Rows are one point carried round by a steady rotation, each followed by how many steps it has turned.
The counts run from 0 to 670.
[208 151 121 174 137 143 148 154 211 156 132 150  82 170 169 140 140 118
 154 135 173 135 182 152  91 130 110 109 139 137 149 141 147 150 128 101
 152 146 143 118 116 132  90 105 116 105 144 140  75 137 127 117 151 135
 116 132 116 131 143  77 132 119 129 125 136 118 149 127 130 167 140 163
 144 160 153 139 115 101  81 100 113]	244
[163 140  96 126 160 132 132 167 161 150  83 129 131 158 171 126 147 107
 146 125 156 159 179 123  92 131 117 124 135 139 146 143 135 162 169  86
 159 150 147 131 186  99 123 102 108 110 143 161 113 200 132 135 146 156
 143 107 119 144 162  88 150 157 102  84  99  90 116 123 111 144 120 141
 178  99 181 133 102 107 134 102 107]	118
[126 138 102 141  97  99 137 136 124 136  99 127  91 158 159 122 135  89
 147  99 204 158 161 166 108 127 114  83 112 135 132 108 152 152 102 137
 132 162 198 113 162 135 144  59 137 141 142 150 143 178  89 123 123 184
 113 123 171 109 155 133 175 130  86 141 132 137 143 128 114 120 111 188
 193 128 153 135 128 104 138  92 100]	367
[126 157 141 119  90 127 138 153 131 140 127 114 121 155 193 131 151 131
 126 114 124 167 160 150 132  65 137 131 124 146 114 127 116 131 171 147
 171 196 218 127 162 107 146  83 114 130 127 173  93 137  93 136 121 139
 151 154 129 126 161 103 147 116  82 106 134 132 112 142 118 160 130 170
 181 124 139 168 122 131 125  77 117]	662
[167 159 143 178 164 174 153 145 162 139  55 171 172 159 152 118 148 125
 145 108 163 162 151 129  81 133 111 126 170 128 138 121 143 139 147 143
 132 152 132 118 114 131  66 103 114  99 161 125 108 157 157 127 122 151
 148 138  98 154 115  91 106 104 139  98 159  99 109  94 130 143 147 169
 115 141 159 146 165 141 146 110 136]	650
[124 165 156 147 116 170 131 170 101 144  55 150 148 159 156  85 167 136
 133 118 167 117 166 168  88 123 119 165 121 182 128 128 116 137 115 129
 141 184  94  98 155  98 123  59 117 132 137 127  85 141 115 134 118 141
 127 125 122 134 137  60 160 167 152 160 122 101 115 130 123 173 151 141
 140 147 143 147 116 157 135  96 143]	549
[154 154 117 130 126 162 112 160 152 168  99 131 126 135 178 103 165 106
 151  99 117 142 168 150  98 108 112 133 136 157 162 123 139 127 110  97
 148 131 152  99 116 160 157 105 111  91 144 116  91 155 120 100 132  98
  86 146 103 140 128  78 151 135  93 157 146 136 156 156 145 154 126 139
 184 150 136 196 111 109 142 100 110]	349
[151 130  98 144 147 176 155 146 157 131 113 104 151 135 168 142 164 115
 108  82 140 184 176 158 144 119  90 104 138 150 151 108  97 133 157 125
 160 128 200 129 180  82 122 106 126 127 157 143 103 161  98 132 126 111
 115 131 139 146  93  98 111 142 101 120 158 175 129 130 154 144  86 149
 169 138 125 161 135 120 130 107 123]	112
[128 113 133 109 133 168 144 162 115 127  84 141 169 175 143 140 209 101
 112  66 139 143 130 120 120 129  91 140 112 149 129 125  97 120 167 132
 133 162 184 144 198  64 132  84 132 135 154 130 130 164  89 123 132 133
 132 135 121 130 101  98 130 168 106 138 148 128 104 119  98 182  75 133
 112 139 156 148 146 134 138 104 125]	463
[121 183 137 161 114 154 147 147 105 135  67 136 167 157 155 101 140 121
 123 127 181 167 132 192 120  93  83 157 138 161 137 133 139 150 158 156
 164 173 171 110 117 121 126  67 128 104 143 152 107 149 117 145 121 151
 121 162 150 146 130  90 125 135 123 105 130 143  95 132 130 159  92 129
 129 163 154 189 137 161 145  91 145]	343
[129 170 128 151 135 132 121 160 127 131  60 126 178 159 152 109 150 117
 141  78 187 153 139 117  99 115  84 140 133 159 111 128 134 157 146 128
 126 175 139 142 191 107 126  74 127 132 174 145 109 152 143 101 158 146
 151 141  98 132 172  94 104 124 111 107 150 117 124 131 130 163 127 153
 140 144 163 121 177 116 171  96 130]	174
[152 163 104 170 148 167 153 152 175 162 108 116 117 142 187 122 149 116
 119 113 186 170 191 165 123 111  74 127 157 140 152 136 158 161 136 113
 173 162 158 126 159 100 110 108  98 113  95 185 106 164 128  93 153 118
 130 140 146 131 121 151 112 148  93 150 161 146 122 119 128 149 108 168
 156 160 123 132  97 100 112 111 126]	641
[155 132 117 125 109 116 128 166 169 142 124 140 112 151 144 127 159  72
 127  99 141 164 163 100 116 135  88 102 118 125 123 105 125 142 133 105
 130 157 190 135 191 102  84  92 138 148 149 149  86 159  94 122 155 153
 147 110 141 114 148 111 129 109  88  98 138 142 148 160  99 138 115 189
 178 129 163 130 117 105 133 104 103]	599
[178 194 183 164 121 147 139 145 161 156  90 134 139 199 161 109 134 144
 117 101 150 151 145 145 135 139 101 138 134 173 103 126  97 123 144 162
 164 175 161 135 126 112 177  72 136 140 134 134  87 149  78 120 140 150
 168 148 134 141 120 119 168 120 106 111 127 172 141 128 124 129 142 164
 115 150 131 150 125 154 153  87  92]	660
[137 162 153 119 115 142 102 172 120 123  89 134 136 169 174 116 166 121
 141 112 121 126 153 127 114 132 110 141 107 148 129 137 118 113 164 168
 154 173 203 126 164 112 169  75 131 150 133 135 115 175  95 118 136 171
 180 145 146 135 126 115 169 138 101  92 107 147 111  90  94 147 122 169
 156 134 159 154 104 150 159  88  78]	310
[130 131 138 172 170 144 172 159 159 168 121 131 110 162 132 102 115 101
  99  98 192 158 142 136  82 101  96  94 136 150 107  91 156 137 109 107
 168 155  96 108 148  77 123  82 118 127 141 157 101 149  72 108 105 127
 104 125 131 135 152 133 142 167 110 145 144  90 137 123 126 161 150 138
 128 130 155 155 136 121  99 126 161]	531
[163 131 141 142 135 156 163 164 162 157 114 173  96 188 149 143 159 105
 137 107 142 123 136 171 102 123 139 126 109 140 143 112 148  91 132 127
 132 132 141  81 112 122 146  58 122 107 122  86 103 156  99 121 115 137
  84 142 134 142  91  75 169 155 135 128 126  80 109  89  95 160 122 156
 127 139 152 170 148 146 109  79 112]	188
[128 127 119 123 140 172  86 194 133 104  76 130 139 106 164 125 191  92
 171  96 124 104 157 115  92 130  88 112 115 121 138 109 127 128  98 117
 139 162 139 125 160 121 124  81 122 140 179 116 101 149 115 116 158 152
 116 111 116 134 119  57 125 121 144 116 123 122 156  87 131 166 127 183
 178 133 149 160 125 135 161 107 117]	438
[178 121 106 150 145 142 154 163 187 162 104 160 117 166 152 119 145  72
 135  70 144 149 167 114  97 144 122  82 139 111 135  96 133 125 153 120
 127 137 171 105 152 115 117 109 141 137 129 143 135 178 112 120 113 159
 152 117 123 102  97 123 159 116  90 143 137 115 161 113 110 107 164 201
 165 100 149 128 127 112 127 115  79]	330
[166 150 150 156 135 150 160 157 135 164  82 191 178 164 141 106 167  72
 131 118 171 167 122 165 120 122  92 139 112 109 140  88 105 106 174 135
 150 147 115 100 129 110 119 100 151 144 109 148 124 166  83 141 100 153
 108 109 141 106  84  77 171 137 113 134 129 136 119 155 101 115 131 144
 140 117 164 171 101 159 144  94 127]	305
[111 108 144 126 135 170 152 137 144 132 100 135 132 152 141  94 187 118
 101  99 121 156 191 106  85 121 151 116 112 141 127 106  90 130 134 140
 161 130 183  87 200  95  75  93 111 157 140 100  88 165  97 120  83 155
 139 128 138 123 111 114 150 136 108 132 122 113 129 143 111 144 140 200
 165 113 153 134 119 101 116 116 118]	546
[168 163 101 191 117 129 175 152 175 159 122 147 155 177 144 134 134  91
 116 125 163 151 168 169 127 154  83 106 141 151 117 113 127 124 136 115
 165 137 136  85 171  68  71  79 133 113 124 180 100 157 132 170 133 155
 140 115 144 127 107  84 117 160 114 108 134 117  98 131 105  95 108 160
 148 127 149 135 144 151  94 135 143]	361
[151 192 167 148 124 180 139 141 153 142 104 167 139 159 183 130 140 117
 165  94 120 173 133 150 128  92 100 114 145 121 156 132 146 102 160 150
 157 172 187 127 106 133 135  95 124 130 152 139 114 140  82 138 109 139
 163 137 122 167 103 103 126  77 103 128 132 121 105  80 128 109 111 183
 111 157 131 167 127 168 142  97 116]	184
[128 140 142 141 134 171 116 152 137 148  67 172 120 137 112 117 151  95
 143 140 186 141 175 188  99 108  88 114 122 105 151  90 104 126 143  96
 149 170 126 101 143 109  75 105 137 137 169 110 113 164  81 162 103 137
  98 114 137 146 137  75 144  92 131 153 143 123 114 157 119 133 105 153
 137 154 154 160  98 140 132  84 128]	512
[150 166 111 167 134 164 144 175 178 157 130 113 154 120 178 122 129 122
 102  93 109 154 187 111 124 116  91  85 145 134 122 139 143 137 143 129
 183 132 160 136 170  68 119 113 121 154 120 158 103 147 107 124 131 150
 146 125 113 108  96 117 128 144  91 122 152 149 157 122 138 127 141 197
 188 122 112 150 106 125 140 134 138]	202
[102 146 150 121 120 159 153 147 116 128 109 148 101 176 152 113 153 129
 135  84 134 138 130 101  99 105 127 109 118 153 130 123 152 114 141 125
 140 171 211 131 166 110 116  71 129 124 157 129 129 155  57 122  83 156
 164 152 134 136 135 141 136 132  87 158 133 105 100 101 101 167  97 181
 121 145 176 154 120 117 130 100 135]	103
[131 141 151 128 127 141 147 133 126 140  99 141 111 186 142 128 151  97
 149  85 143 128 112 149 106 135 144  97 106 152 122 108 129 107 107 146
 128 175 169  72 119 126 153  45 138 113 166 106 122 146  92 126  96 161
 100 141 117 155 124  66 165 134 102 148 127  88 133 110 107 134 131 161
 144 119 183 162 168 160 116  90 122]	421
[136 122  99 152 107 120 156 164 139 161 129 125  91 172 130 119 144 101
 118 113 168 143 163 183 116  82 100 117 131 135 108  84 144 144 137 124
 126 153 183  91 127 134 112  69 147 113 138 142  83 145 129 120 136 112
  80 163 154 107 158  97 139 151 121 114 153 124 139 126 123 191 124 151
 171 128 124 185 142 103 107  94 116]	133
[130 159 112 162  95 127 152 152 112 155  93 101 134 144 185 113 198 101
 152  98 149 124 166 171 102  85  84 138 122 147 109 124 143 141 123 137
 137 199 168 100 113 122 133  57 125 122 120 196 104 145 140 129 119 151
 119 135 103 109 125  80 152 123  95 167 158 139 144 151 136 154 121 171
 193 136 151 147 130 126 123 122 123]	286
[166 154 135 156 132 151 116 167 153 158  68 136 142 139 176  80 169 115
 160  85 160 152 181 122 105  97  94 127 143 107 107  90 125 127 145 150
 120 180 121 133 120 134 155  93 134 121 135 166  86 145 120 117 131 134
 136 121  99 128 120 110 138 112 110 147 130 115 185 104 160 152 186 167
 174  96 108 148 102 130 164  99 124]	412
[130 156 129 153 129 150 171 163 154 176 136 138 105 186 168 129 155 143
 111  81 133 127 144 114 108 127 107 126 138 167 123 148 173 146 141 113
 160 180 169 140 146  88 145  97 112 122 116 145 101 132  98 100 142 126
 127 165  97 103 125 146 140 153  69 168 158 123 140 117 112 180 126 163
 124 158 158 125 117 100 109 115 109]	372
[136 129 125 138 115 124 145 164 146 127 107 117 114 164 157 146 143 108
 126 106 144 130 136 113 116 138  98  83 126 101  94 127 144 148 160 154
 144 181 172 153 163  90 111  77 150 160 164 130 119 161  89 142 127 183
 130 145 133  90 155  98 155 111  93 116 125 115 150 108  95 184 121 184
 153 132 178 123 110 117 142  77 102]	13
[179 198 168 131 118 153 100 150 163 141  68 141 141 171 169 123 147 135
 166  97 154 147 154 135 118 162  86 135 116 149 142 142 102 127 135 122
 160 194 138 154 155 120 165  82 113 141 156 139 103 163  82  99 161 147
 180 111 119 158 136  92 163 122 103 130 108 137 126 131 105 108 128 157
 137 149 169 122 111 159 143  85 109]	390
[165 156 103 133  91 151 137 167 116 160 116 166 156 149 177 127 173 124
 167  98 140 159 156 157 113 102 126 113 111 129 112 126 127 116 155 135
 124 158 167 147 123 146 107  87 118 127 153 121  98 143 122 136 110 132
 113 113 100 102 118  76 140 110 124 149 124 110 132 143 144 178 126 159
 198 141 124 195 110 122 139  73 111]	222
[160 133 136 135 146 185 166 154 179 130 113 137 132 154 183 117 142 111
 135  89  99 155 172 107 117 116 127  90 121 123 131 109  97  99 154 157
 167 139 190 127 185  67 114 106 123 159 129 148 104 164  81 143 115 151
 158 116 121 153  80 102 161 126 119 118 117 118 149  95 114 107 151 184
 146  98 119 119 100 124 115 115 114]	626
[166 142 152 170 145 187 153 152 148 147  72 140 129 172 149 142 165 147
 120  93 166 124 141 175 129 131  88 143 130 168 138 137 132 112 139 135
 144 160 122 132 132  84 149  83 119 101 146 123 118 141 107 109 143 105
  93 144 133 160  85  76 137 174 145 146 135 133 109 106 126 201 105 115
 116 177 145 147 127 136 128  87 130]	109
[149 189 161 126  94 155 136 142 140 158  91 152 153 148 184 141 152 101
 171 118 147 165 144 125 117 110  91 147 115 153 148 144 109 129 141 123
 182 207 161 137 159 106 133  99 115 147 136 156  88 132  96 125 139 133
 180 108 124 139 147  84 135  94  85 132 135 131 124 155 105 114 129 171
 164 143 159 130 120 158 118  97 127]	391
[168 138  88 144 129 123 150 170 146 138  95 150 146 171 209 103 159 103
 147  96 179 160 149 123  92 108 120 123 124 114 110 123 151 132 152 129
 146 164 116 144 131 101 121  69 112 106 119 204  99 160 125 135 133 131
 143  95  98 137 133 110 142 167 108 117 125  62 121 106 124 153 147 133
 164  79 152 139 100 136 109 100 129]	414
[175 162 124 167 147 157 125 179 178 135  91 170 153 183 181  99 126 110
 160  91 154 159 119 122 114 151  77 108 134 115 144 116 148 111 129 140
 133 142 133 140 136 122 134  78 127 116 147 152 128 163  89 123 142 152
 158 104 131 142  93 133 124 152  97  98 124 100 107  60 112 117 127 176
 125 136 132 167 115 169 170 108 143]	416
[157 157 126 167 155 179 144 172 182 137  85 136 145 131 172  98 155 134
 110 143 137 153 197 142  91 100 110 125 160 116 138 135 130 152 168 140
 182 123 146 132 151 112  77 131 122 126 115 143  97 159 131 137 130 134
 146 156 125 130 112 111 134 151 119  91 124 143 119 109 136 166 132 176
 158 155 105 164  76 113 133 111 122]	434
[171 167 168 186 128 181 157 160 178 143  78 189 153 185 134 127 125 155
 126  80 184 167 166 138 112 138  98 104 142 123 110 101 111 118 154 162
 120 170 132 141 147 100  83 107 140 133 155 135  92 152  88 137 127 141
 150 123 137 145  99 122 113 107 148 134 137 131 131 105 127 132 150 182
  87 137 116 121 142 143 147  98 128]	570
[136 154 140 155 165 159 142 148 173 120  94 138  98 164 149 128 120  91
 148 100 175 136 139 125 104 136  66  94 162 127 150 137 171 136 112 117
 157 140 136 103 157 104 135  92 126 121 144 143 144 165 110  93 143 171
 148 145 151 169 127 133 127 147 112 111 165 110 104  71  82 112 128 187
 130 152 166 124 156 142 123 142 120]	209
[147 113 126 121 174 151 122 168 159 139  80 139 104 141 173  97 162  92
 137 131 149 132 165 119  88 120 116 139 134 130 154 119 153 131 140  65
 168 130 147 100 148  95 103 112 118  92 142 150 126 199  79 129 108 121
 110 140 113 146 127 110 139 159  82 141 120 103 118 131 118 152  82 123
 146 127 188 168  70 115 133 109 122]	351
